Small tables with named rows and columns. After each table, cells are looked up by row and column.

varimin:
,kinam,lim,ket,pavasur,lipadu,tanit
mego,17.89,17.18,16.83,16.48,16.32,16.94
natoteg,12.69,18.12,18.66,20.84,21.77,16.61
pedi,23.18,18.43,10.68,8.61,10.11,18.51
dinafi,0.12,24.08,40.24,20.50,21.89,28.71
lidu,0.22,9.33,25.14,24.66,21.05,9.09
ded,2.87,22.96,76.37,-49.86,-60.41,54.59
zuzegon,57.23,52.41,-8.99,-14.84,5.57,48.07
zon,14.95,15.17,14.23,17.92,18.14,14.05
paf,6.87,0.78,-10.94,62.21,63.78,-14.51
nedov,-5.64,25.13,49.20,15.03,15.47,32.48
nin,18.07,15.89,16.35,14.39,13.79,16.69

What is the lipadu of pedi in varimin?
10.11
What is the lim of mego in varimin?
17.18
What is the kinam of pedi in varimin?
23.18
What is the tanit of zuzegon in varimin?
48.07
What is the tanit of pedi in varimin?
18.51
What is the kinam of natoteg in varimin?
12.69
What is the ket of zuzegon in varimin?
-8.99
What is the pavasur of paf in varimin?
62.21
What is the pavasur of ded in varimin?
-49.86
What is the lim of lidu in varimin?
9.33
What is the tanit of paf in varimin?
-14.51
What is the lipadu of dinafi in varimin?
21.89
What is the ket of zon in varimin?
14.23
What is the lipadu of paf in varimin?
63.78
What is the pavasur of nin in varimin?
14.39
What is the kinam of zuzegon in varimin?
57.23
What is the kinam of ded in varimin?
2.87
What is the kinam of paf in varimin?
6.87
What is the ket of mego in varimin?
16.83
What is the tanit of nin in varimin?
16.69

Table fug
	ros	gul	nem	ses	datokes	zun	gamed
gapum	170	66	107	188	78	86	118
zizo	151	101	115	69	117	124	75
mevor	26	132	119	59	127	158	119
gasege	247	67	109	208	85	43	114
gaz	72	112	126	123	116	115	154
zan	86	94	133	130	124	131	140
muv	117	145	123	180	128	52	181
palimo	58	143	100	80	116	124	109
fineti	157	121	106	111	116	92	93

palimo, zun => 124
gapum, nem => 107
muv, nem => 123
gasege, ses => 208
zan, ros => 86
gaz, gamed => 154
fineti, datokes => 116
zan, gul => 94
gasege, ros => 247
palimo, datokes => 116
gapum, zun => 86
fineti, gul => 121
gapum, gamed => 118
zizo, nem => 115
Which row has the largest datokes? muv

Table nade
columns: zeg, paro, derukar, beminul, durok, dadurap, gupan
pufasip: [150, 232, 120, 195, 181, 131, 107]
par: [131, 189, 111, 139, 208, 149, 106]
dat: [152, 4, 123, 153, 42, 140, 117]
loza: [157, 107, 145, 129, 141, 111, 124]

What is the zeg of pufasip in nade? 150
What is the paro of loza in nade? 107
What is the beminul of pufasip in nade? 195
What is the derukar of dat in nade? 123
What is the gupan of pufasip in nade? 107
What is the durok of par in nade? 208
What is the paro of dat in nade? 4
What is the zeg of dat in nade? 152
What is the derukar of pufasip in nade? 120
What is the paro of pufasip in nade? 232
What is the dadurap of par in nade? 149
What is the zeg of loza in nade? 157
What is the durok of loza in nade? 141
What is the zeg of par in nade? 131
What is the beminul of loza in nade? 129
What is the dadurap of loza in nade? 111
What is the gupan of dat in nade? 117
What is the beminul of dat in nade? 153

Table gapi
	zuvena	tuv
kesedot	958	422
zim	831	367
remob	493	637
ruve	329	771
kob	517	753
miguzom	389	786
golasar	212	324
vefu	241	206
nula	939	421
vela	538	185
purofo	863	559
kibem	979	475
pedar	389	610
mobudup	366	724

zuvena of vefu is 241
tuv of remob is 637
tuv of kesedot is 422
zuvena of ruve is 329
zuvena of miguzom is 389
zuvena of remob is 493
tuv of kibem is 475
zuvena of mobudup is 366
tuv of miguzom is 786
tuv of vela is 185
tuv of golasar is 324
zuvena of kibem is 979
tuv of purofo is 559
tuv of nula is 421
tuv of ruve is 771

rop =
|  | kol | fik | zifuvil | tos |
|---|---|---|---|---|
| nad | 78 | 35 | 12 | 56 |
| nava | 71 | 206 | 45 | 37 |
| reke | 71 | 107 | 131 | 30 |
| korozo | 54 | 77 | 33 | 49 |
| sigoker | 96 | 66 | 142 | 51 |

What is the fik of korozo in rop? 77
What is the tos of nad in rop? 56
What is the fik of reke in rop? 107
What is the zifuvil of sigoker in rop? 142
What is the fik of nava in rop? 206
What is the tos of sigoker in rop? 51
What is the tos of korozo in rop? 49
What is the kol of reke in rop? 71
What is the zifuvil of nad in rop? 12
What is the kol of nad in rop? 78
What is the kol of nava in rop? 71
What is the tos of reke in rop? 30
What is the tos of nava in rop? 37
What is the fik of sigoker in rop? 66
What is the zifuvil of reke in rop? 131

lodo =
	somezi	dalufur	nas	nom	deponev	pode	rab
begazi	0.105	-0.261	0.116	-0.031	-0.259	0.535	0.415
zenugud	-0.120	-0.200	-0.186	-0.155	-0.946	-0.221	0.280
sadi	0.205	0.352	0.063	0.240	0.024	-0.716	-0.791
nonafe	-0.267	-0.275	-0.490	-0.253	-0.032	0.578	-0.809
luz	-0.630	-0.443	-0.406	-0.326	0.139	0.043	0.619
fil	0.108	-0.842	0.407	0.132	0.112	-0.423	-0.238
murop	0.573	-0.241	-0.208	0.051	-0.569	-0.228	-0.802
mutan	-0.837	-0.202	0.373	0.020	-0.602	-0.262	-0.138
zope	0.016	0.437	0.078	0.105	-0.491	-0.581	0.270
bavoni	0.477	-0.004	-0.354	-0.160	0.406	-0.709	0.167
detalod	-0.605	-0.372	0.381	-0.107	-0.424	0.338	0.378

What is the pode of luz in lodo?
0.043
What is the deponev of zope in lodo?
-0.491
What is the deponev of begazi in lodo?
-0.259
What is the somezi of sadi in lodo?
0.205
What is the somezi of luz in lodo?
-0.630
What is the somezi of detalod in lodo?
-0.605
What is the dalufur of fil in lodo?
-0.842
What is the nom of luz in lodo?
-0.326
What is the pode of fil in lodo?
-0.423
What is the nom of zenugud in lodo?
-0.155
What is the dalufur of luz in lodo?
-0.443
What is the somezi of zope in lodo?
0.016
What is the pode of nonafe in lodo?
0.578
What is the somezi of fil in lodo?
0.108
What is the deponev of mutan in lodo?
-0.602
What is the dalufur of zope in lodo?
0.437

kitev =
	sive	mep	tuvul
sugak	318	91	593
pefuzir	607	121	67
megod	827	942	274
kave	279	442	937
lup	401	797	972
fitamo	625	980	674
mot	594	977	743
simim	174	162	905

What is the mep of megod in kitev?
942
What is the mep of kave in kitev?
442
What is the tuvul of kave in kitev?
937
What is the tuvul of megod in kitev?
274
What is the mep of simim in kitev?
162
What is the sive of mot in kitev?
594
What is the tuvul of fitamo in kitev?
674
What is the tuvul of sugak in kitev?
593
What is the sive of fitamo in kitev?
625
What is the tuvul of pefuzir in kitev?
67

Table piv
|  | ras | detetuv | meb | subarol | nolin | vibigad |
|---|---|---|---|---|---|---|
| zulad | 42525 | 12393 | 33882 | 1607 | 45000 | 14142 |
| ret | 26713 | 6897 | 30638 | 26715 | 26283 | 43000 |
| ditu | 26713 | 12393 | 24150 | 1607 | 38761 | 25685 |
| guv | 26713 | 23384 | 27394 | 7884 | 38761 | 19914 |
| zatopo | 58338 | 56358 | 40370 | 14161 | 13806 | 31457 |
| volifit | 37255 | 50862 | 30638 | 58099 | 76193 | 48771 |
| vufevad | 47796 | 45367 | 11174 | 45545 | 20044 | 66086 |
| soz | 58338 | 45367 | 33882 | 26715 | 63716 | 19914 |
| pev | 42525 | 28880 | 33882 | 45545 | 51238 | 48771 |
| kotulib | 47796 | 28880 | 17662 | 20438 | 38761 | 60314 |
| naver | 21442 | 39871 | 46858 | 39268 | 45000 | 54543 |
| zadafim | 37255 | 34375 | 17662 | 26715 | 20044 | 54543 |
| pibosip | 5630 | 50862 | 37126 | 26715 | 26283 | 43000 |

zulad, ras: 42525
ditu, subarol: 1607
zadafim, meb: 17662
guv, subarol: 7884
volifit, nolin: 76193
zadafim, detetuv: 34375

